Rows swapped in pairs by one turn or mirror: which row each one swaps with
The rows were stretched afterwards, more along some directions than others.
Selu: [ 10  48   6 -17 -10  51  -7   1  19   9 -21  28   7  -4 -39 -21  37 -14
  22 -10 -16]
tib: [ -9   3  34  -9 -46 -16  -5 -16   4  32  -1  31 -51   1 -13  -3  17  10
 -31  -7   6]
Peli: [-16  24  12  11 -27 -21   2  27   7  -6 -27  13  -6 -32   6 -19   8  34
  21 -16  13]
fizi: [-14 -28  32 -22 -25  11 -46 -21  11 -13  -1  24 -25   7   3  37  44  25
  -4 -10  -2]
Simer: [-15 -27 -11 -37   6   6  -4  23  20  -2   2 -14  -5  22 -18 -22  -5  18
   1  -7 -23]
vok: [  8 -11  -6  -3 -20  34  -6 -14 -12  19   6 -10 -11   0 -23  12  24 -17
   0  12 -40]
gido: [ 14  20   1 -41  26  38  -9   4  26   2  -7  18  11   9 -21 -30  -7  18
   8  -4   6]
Zul: [  2 -27 -20 -47  19  16 -31  20  22 -16   8  12   6  -9 -14 -43  14  47
  -7  -6  -8]
bese: [-18   7   4  -2 -11  -7  10  24  -7 -12 -20  -8 -32  -2 -13 -15  -8  30
  37 -21   0]
zibof: [ -9  16  20   5   9  -9 -25  23 -10  27   4   6 -30  16  18  -1 -11  -2
   5   9  14]
Nin: [ -3  23  15 -14  19 -14 -20  17 -18  32  15  -4 -36  17  13  -4  -3   6
  -3  20  10]
mazi: [-11 -23  -7 -35  10  12  -7  23  11  -3 -10 -14 -11  29 -13 -16 -13  13
   2  -6 -23]
Sife: [-20   9  20  -5 -12 -10   7  17 -14 -10 -29  -4 -47   2   0 -14 -15  38
  45 -29   6]
pokod: [  6  -6  -4  14 -23  36  -5 -20  -4  15  -1   2  -2  -5 -23  -2  28 -22
  17  11 -37]
sos: [  8 -19 -24 -43  30  21 -20  14   7  -2  18  -1   8   4 -15 -43  17  39
 -10   4 -16]
rur: [  1  12  38  -9 -57 -15 -11  -2   2  26 -19  18 -51   5 -27   4  25   1
 -16   1  15]
gizu: [  9  54  12 -32  -3  48 -12   2  21   9 -16  27  -1   4 -31 -12  29   2
  10  -9 -17]
sofut: [ 13  27  -6 -36  22  31 -17  16  31 -13 -26  13   8  -9 -12 -28 -14  18
  21  -3   4]
Geri: [ 11   4 -20   7 -15  36  -6 -15   8  16  -3   3  10 -21 -34 -21  23 -27
   1  14 -46]
ran: [ -2  -1  36 -11 -48  -3  -4 -13  10  30  -9  23 -57  12 -20  -4  17  10
 -20 -15   4]
bim: [ 11  -3   2   7  10   2 -40   7 -19  -8  -4 -14 -37 -12  12 -15  -2  14
  44  -8   8]
dapo: [ 11 -10   2   7  -7  -3 -44  34 -20 -21 -18 -18 -31 -18   5  -3   4  12
  42   1  12]
depi: [ 14  53   4 -26   4  50 -11   4  22  18 -14  28   0   4 -37 -29  29 -14
  11  -5 -19]
sasu: [  3   9  15 -12  12 -14 -35  18 -15  34  16  -1 -39  19  14  -8  -9   9
  -7  15  10]
Ridel: [ 14 -11  -5  10 -29  32  -9 -12  -7   6  -4  -5  -3  -3 -28  10  29 -21
   7  17 -32]
Zepen: [  9   8   5  22  -7  -5 -36  21 -27   0 -11 -15 -33 -20  17  -4  -7   7
  46  -2   5]
supok: [ 14  30   6 -33   8  46 -11  -2  25   7 -17  25   8  -3 -22 -20  11  21
  15 -10   6]
boma: [ -4 -17 -21 -48  30  21 -33  24  22 -11   7  12  12  -8 -16 -44  15  45
  -9  -6  -9]
pota: [  5  33   7  -1  17 -10 -30  13 -15  32  12   3 -10  10  14 -20  -1 -10
  13  22   8]
gebi: [-16 -27  32 -36 -27  14 -38 -23  21  -4   1  26 -23  15  -8  34  48  28
 -22 -14  -2]
vozap: [-12  -6  44 -18 -30  32 -14   3  -7 -23 -17   3   1   4   7  28  10  25
  17 -36  12]
ferif: [ -1 -13   9   3  -1  -4 -43  26 -17  -9  -9 -11 -46 -14  20  -2  -8  42
  27 -21  11]
zabep: [  0 -13   4   1   8   6 -45   9 -21  -7   0 -17 -47  -5  13  -3   1  19
  38  -8   1]
fole: [ -7  26  19   0   2 -12 -29  21 -10  28   1   6 -38  17  12  -7  -6  -9
  13  11  14]
lasor: [-20 -17  38 -30 -10  22 -18  12  -7 -20  -4   0 -11   7  22  28 -14  45
   9 -30   7]
bofep: [ -1  12  39 -15 -46 -10   3 -16  -1  37  -6  13 -53  11 -28  -6  19   6
 -21 -11   7]
rop: [  1  23  39  -9 -42 -14   6   1  -3  32  -5  19 -38  13 -32  -4  21   5
 -29   4  13]
sugur: [ 15 -20 -17   9 -19  19  -4 -13  -1   1   1  -6   3 -10 -20  12  23 -21
   1  16 -36]
nuto: [  3 -28 -22 -43  31  25 -34  22  15 -15  16   3   4 -11 -11 -42  11  46
  -4   6 -17]
vav: [-13 -22  41 -22 -42  29 -19  -2   9 -13 -15   7   2   0   8  36  11  32
   2 -38   6]
Zukor: [-20  32   5  -5  -9 -14  -4  19  15  -2 -19  18   3 -35   7 -28   6  28
  18 -20   6]
Zad: [-20 -17  35  -5 -31  17  -6  10   6 -24 -21   3  -1  -9  18  33 -14  32
  19 -40   9]
zof: [ -6 -24  29 -40 -22  22 -49 -15  15 -17   1  24 -14  17  -4  38  44  27
 -11  -7  -6]
pupo: [  9  21  -1 -37  23  38 -14  -3  32  -6 -19  23   4   2 -15 -12   7  21
   5  -4   6]
Dusav: [-21  33   3  -3  -8  -6   5  22  17   3 -16  17   8 -34   2 -30   4  29
  15 -13  -2]
zag: [-12  33   4  -1  -9 -15  -1  25  16   1 -16  20  -5 -35  10 -33  -3  22
  19  -5   4]
firal: [  1  11  39 -11 -48  -9   2 -16  -3  34  -2  16 -53  17 -19  10  19   4
 -27  -2   6]
Veb: [-24   3  11  -5 -15 -12   8  29  -1 -11 -23   3 -37  -5  -6 -20  -9  42
  43 -27   7]
muf: [-17 -22  -1 -31  -2 -10  -4  18  10   1   4 -10 -14  30 -14  -7  -4  13
 -10   0 -10]
niv: [  4 -16  -8  14 -30  27  -5  -4  -1  10 -11   1  -2  -7 -24  10  20 -24
   9   9 -32]
genu: [-15  23  11  11  -4 -21   0  13  -5  -2  -6   3  -9 -30  16 -22  -2  28
  25  -3  14]
Kib: [  8 -22 -24 -28  27  15 -23  34  14 -12   7   2   3  -5  -6 -41  -6  28
  -3   4  -4]

Ridel pairs with firal
ran pairs with pokod
depi pairs with fizi
pupo pairs with vozap
Selu pairs with gebi
sofut pairs with lasor

